Each row of D is roughly a mix of the hidden directions of one of a few groups.
D, 103 rows:
-595, 196, -261, 23, -167, -131, -61, 201, -48, -66, 104, -47, 266
-170, -250, -394, -366, -75, 139, -90, 73, 5, -245, -106, 197, 334
308, 192, 375, -76, -134, 11, -500, 106, -97, -51, 165, 3, -209
-131, -242, -106, 123, 185, 105, 524, 168, 205, 84, -349, 78, -118
-284, 84, -128, -203, -267, 297, -389, 233, -58, -104, 329, -73, 43
-39, -310, -45, -284, -125, 246, -132, 30, 17, -276, -386, 236, 292
-36, 317, -71, 306, 94, -175, 421, -62, -54, 306, -111, 85, -321
331, -11, 442, 168, 133, -90, -374, -73, -3, 295, 139, 103, -138
-168, -125, -211, -190, -84, 195, 96, 363, 33, -158, -405, 373, -31
-1, -390, -284, -13, 189, 252, 330, 102, 111, 145, -356, 168, 23
-22, 310, 332, 43, 20, -88, -144, -1, 245, 293, 296, 90, -401
318, -135, 138, 218, 370, -347, 174, -279, 81, 128, 252, -23, -42
-104, 297, -95, -59, -451, 304, -31, -112, -354, -210, -163, -152, 18
333, -13, 337, 189, 262, -261, -121, -172, 128, 272, 259, -182, -97
318, -502, -259, -135, 239, 187, 118, -132, 30, -28, 47, -196, 190
-55, -68, 227, 232, 39, -11, 55, -26, -106, -16, -123, 692, -130
92, 195, 221, 481, 133, -241, 339, -102, -134, 135, 36, 27, -272
231, -519, -144, -74, 235, 163, 62, -124, -42, -100, 4, 408, 108
136, 224, 139, 287, 251, -374, 129, -42, 52, 348, 174, 84, -297
-216, -301, -293, -134, -151, 294, 83, 3, -123, -323, -180, -25, 361
164, -438, 150, -102, 129, 47, 272, -113, 249, -310, -301, -52, 180
-378, 38, -312, -119, -230, 89, -229, -102, -178, -104, 141, -97, 434
105, 30, 27, 68, -71, 22, 403, -46, -30, -55, -644, -185, -11
262, -62, 181, 270, 205, -201, 140, -228, -22, -29, 373, -409, -17
-73, -97, 599, 129, -9, -158, 8, -81, 320, -200, -151, -174, 149
131, 188, 505, 30, 58, -207, -106, -170, 336, 132, 186, -207, -195
-61, -16, 152, 14, 28, -364, -309, -127, 38, -172, 325, -265, 401
-51, -359, -232, 31, 73, -46, -24, -21, -257, -248, -79, 384, 405
90, -371, -401, -427, 74, 175, -88, 16, 97, -46, -151, 73, 260
-176, 40, -225, -40, -291, 397, -19, 113, -285, 43, -453, 38, 98
268, -205, -314, 109, 197, -14, 298, -112, -167, -49, 134, -465, 102
88, -193, 17, -80, -192, 589, 173, 87, -77, -188, -303, 3, -186
344, -232, 231, 68, 356, -116, 251, -27, 281, 49, 68, 157, -309
445, -103, 35, -391, 92, -214, -235, 189, 165, -86, -303, -64, 41
115, -313, -159, -238, 166, -9, -329, -13, 126, -5, 395, -235, 290
257, -105, 173, -116, -83, 482, -208, 43, -24, 221, -236, 237, -273
-332, 244, -410, 90, -30, -274, -2, 201, -235, 151, -79, 281, 123
117, -392, -282, -237, 246, 26, 377, -129, 246, -222, 50, 29, 64
-486, 111, -171, -63, -325, 127, -134, -25, -146, -202, -15, -93, 384
-157, 238, -162, 22, -382, 379, -177, -70, -443, 7, -73, 65, 17
-62, -200, 40, 78, 290, -278, 189, -246, 300, -35, 423, -189, 159
-76, -211, -494, -212, -28, 22, -18, 78, -166, -169, -162, -149, 434
149, -359, -347, -354, 212, 17, -210, -65, 135, 9, 246, -3, 266
225, -314, -164, -363, -33, 415, 49, -12, 138, -123, -200, -282, 53
381, -172, -224, -203, -14, 348, 327, -223, -109, -165, -168, -5, -171
305, -63, 365, -39, 216, -2, -5, -205, 357, 211, 186, 63, -330
277, -191, 106, 28, -1, 427, 118, -25, -81, 136, -389, 268, -263
65, 390, 69, 94, 12, -58, 163, 31, 129, 321, 115, -370, -412
198, 78, 14, 328, 187, -234, 544, -138, -109, 12, -155, -6, -215
197, 200, -154, 287, 7, -37, -122, 39, -538, 124, 301, 106, -176
-72, -259, -316, -391, -10, -4, 110, 38, 173, -352, -194, -84, 320
-208, -104, -370, -181, -245, 421, -60, 241, -216, -171, -148, 100, 101
-167, -311, -331, -206, 102, -29, -31, -45, 135, -137, 213, -272, 439
-50, -36, 110, 281, 192, -371, 533, -117, 103, -155, -187, 61, 12
-471, 5, -388, -133, -79, -37, 254, 277, 89, -207, -146, 25, 170
-46, -221, -309, -173, -198, 419, 9, 137, -200, -286, -131, -227, 200
-314, 121, 69, 218, 163, -218, -97, 68, 134, 423, 175, 392, -77
-107, 71, -327, -285, -323, 316, 68, 36, -223, -343, -215, 107, 16
330, -56, 370, 254, 205, -16, -185, -72, -12, 365, 128, 178, -253
336, -122, 118, 266, 155, 272, 139, -122, -116, 406, -137, 95, -300
-79, -384, -246, 103, 265, 85, 457, -133, 129, 144, -201, 135, 126
-217, 90, -244, -61, -247, 226, 368, -255, -126, -348, 15, -255, 89
-112, 162, 369, 478, 46, -22, 66, 122, -12, 380, -74, 34, -252
-276, 234, -11, 183, -79, 150, 8, 85, -60, 426, -141, 417, -248
248, 53, 3, -17, 166, 76, 351, -47, 183, 326, -295, 109, -422
-408, -273, -198, 49, 66, -138, 225, -24, 72, -265, -34, 58, 450
-256, 362, 389, 266, -87, -293, -119, 176, 48, -9, 226, 47, -165
22, 80, -330, 153, 33, -227, 325, -2, -228, -44, -206, -451, 206
-210, 167, 135, -26, 15, -388, -427, -26, 109, 38, 387, 47, 224
217, -398, -97, 231, 201, 135, 312, -115, -239, -111, -68, 359, -22
51, -245, -210, 26, -95, 171, 316, -73, -268, -448, -244, -95, 220
307, -270, -211, -139, 178, 180, -78, 214, -29, 283, -342, 291, -101
365, 119, 281, 16, 164, -381, -219, -21, 80, -21, 354, -218, -119
-142, 148, 325, -354, -207, 75, -401, 61, 373, 25, -88, 72, -23
535, 82, 127, 85, 69, 145, 110, -50, -129, 224, -212, -51, -411
-356, 319, -243, 109, -291, 198, 321, 97, -224, -115, -129, -84, -132
80, 226, 106, -59, -305, 346, -405, 151, -290, 56, -44, 169, -225
135, -116, 266, -269, -8, -178, -304, 18, 257, -344, 179, -286, 207
275, -286, -143, 16, 352, -68, 153, -341, 120, 164, 359, -145, 49
-66, 242, -360, 25, -121, 153, 517, -17, -165, -114, -33, -167, -270
-6, -134, -179, -250, -286, 400, -47, 27, -180, -368, -201, -181, 205
266, -143, 116, 229, 336, -39, 259, 61, 137, 314, 22, 179, -385
-2, 471, 306, 234, -128, -193, 105, 43, -99, 53, -155, 158, -376
42, -348, -434, -62, 161, 282, 110, 68, -70, 305, -273, 139, 105
-66, -25, 115, -289, -150, 149, -626, 144, 85, 4, 236, 14, 134
-127, 340, 177, 202, 110, -372, -95, -3, 84, 299, 262, 258, -213
-33, -152, 115, 15, 318, -405, 103, 347, 423, 89, -135, -6, 22
-528, 83, -170, 147, 10, -38, 360, -17, 140, 199, -230, 242, 43
242, 426, 292, 114, -135, 6, -59, 44, -147, 151, -102, 74, -468
-78, 303, -198, 138, -177, 220, -203, 103, -400, 301, 114, 198, -224
-106, 59, 37, 267, 87, 77, 301, -16, 12, 356, -286, 411, -266
185, -463, 134, -93, 115, 317, -88, -61, 69, -7, -175, 452, 12
-262, 402, 442, 201, -157, -291, -146, 27, 64, 56, -62, 158, -86
209, 145, 192, 264, 179, -115, 372, -111, 74, 271, -136, 93, -409
-303, 188, -216, -111, -275, 141, 348, 172, -54, -386, -216, 31, -93
-277, 403, 110, -184, -336, -122, -301, 139, 26, -235, 104, -210, 79
12, 297, 93, -1, -237, 161, -491, 161, -285, 130, 170, 177, -189
34, -280, 286, 137, 275, -282, 335, -102, 328, -123, -184, 139, 78
233, 98, 303, 162, 218, -146, 213, -155, 212, 289, -20, 182, -398
-2, -182, 57, -179, 237, 25, -277, 4, 422, 468, 185, 73, -32
-108, 188, -283, -81, -292, 319, -118, 213, -360, 23, -244, 241, -113
-21, -217, -13, 2, 300, -422, 225, -122, 295, -145, 169, -228, 266
123, -70, 319, 197, 262, -364, -124, -232, 107, 69, 377, 224, 17

Here is one row from each group, named. Which group is each of the other rows in?
209, 323, 250, 216, 12, -218, -55, -222, -75, 156, 242, -423, -127
V
65, -449, 20, -296, 175, 236, -160, -36, 425, 174, -57, 27, 137
P
322, -20, 242, -58, 135, 213, 106, -108, 291, 212, 170, -132, -461
E

179, -189, 54, 350, 228, -26, 342, -119, -176, 39, -64, 440, -184
E
75, 111, -287, 13, -247, 468, 122, -164, -413, 56, -140, 23, -153
V
-148, 134, -562, -155, -2, 46, 159, 220, -101, 257, -272, 168, -78
E
88, -55, 316, 98, 161, -396, -227, -231, 124, -70, 389, -122, 214
E
166, 1, 200, 267, 182, -118, 428, -159, 172, 144, -71, -402, -168
V
-340, 326, 197, 361, -269, 191, 141, 62, -208, 34, -40, 107, -244
V
129, 73, 17, -102, 56, -225, 409, -184, 221, -338, 81, -426, -46
V
112, -206, -269, -127, 53, -102, 36, -74, -65, -202, -20, -499, 427
E
-43, -112, -155, 61, 32, 203, 603, 54, 90, -77, -376, -64, -175
V
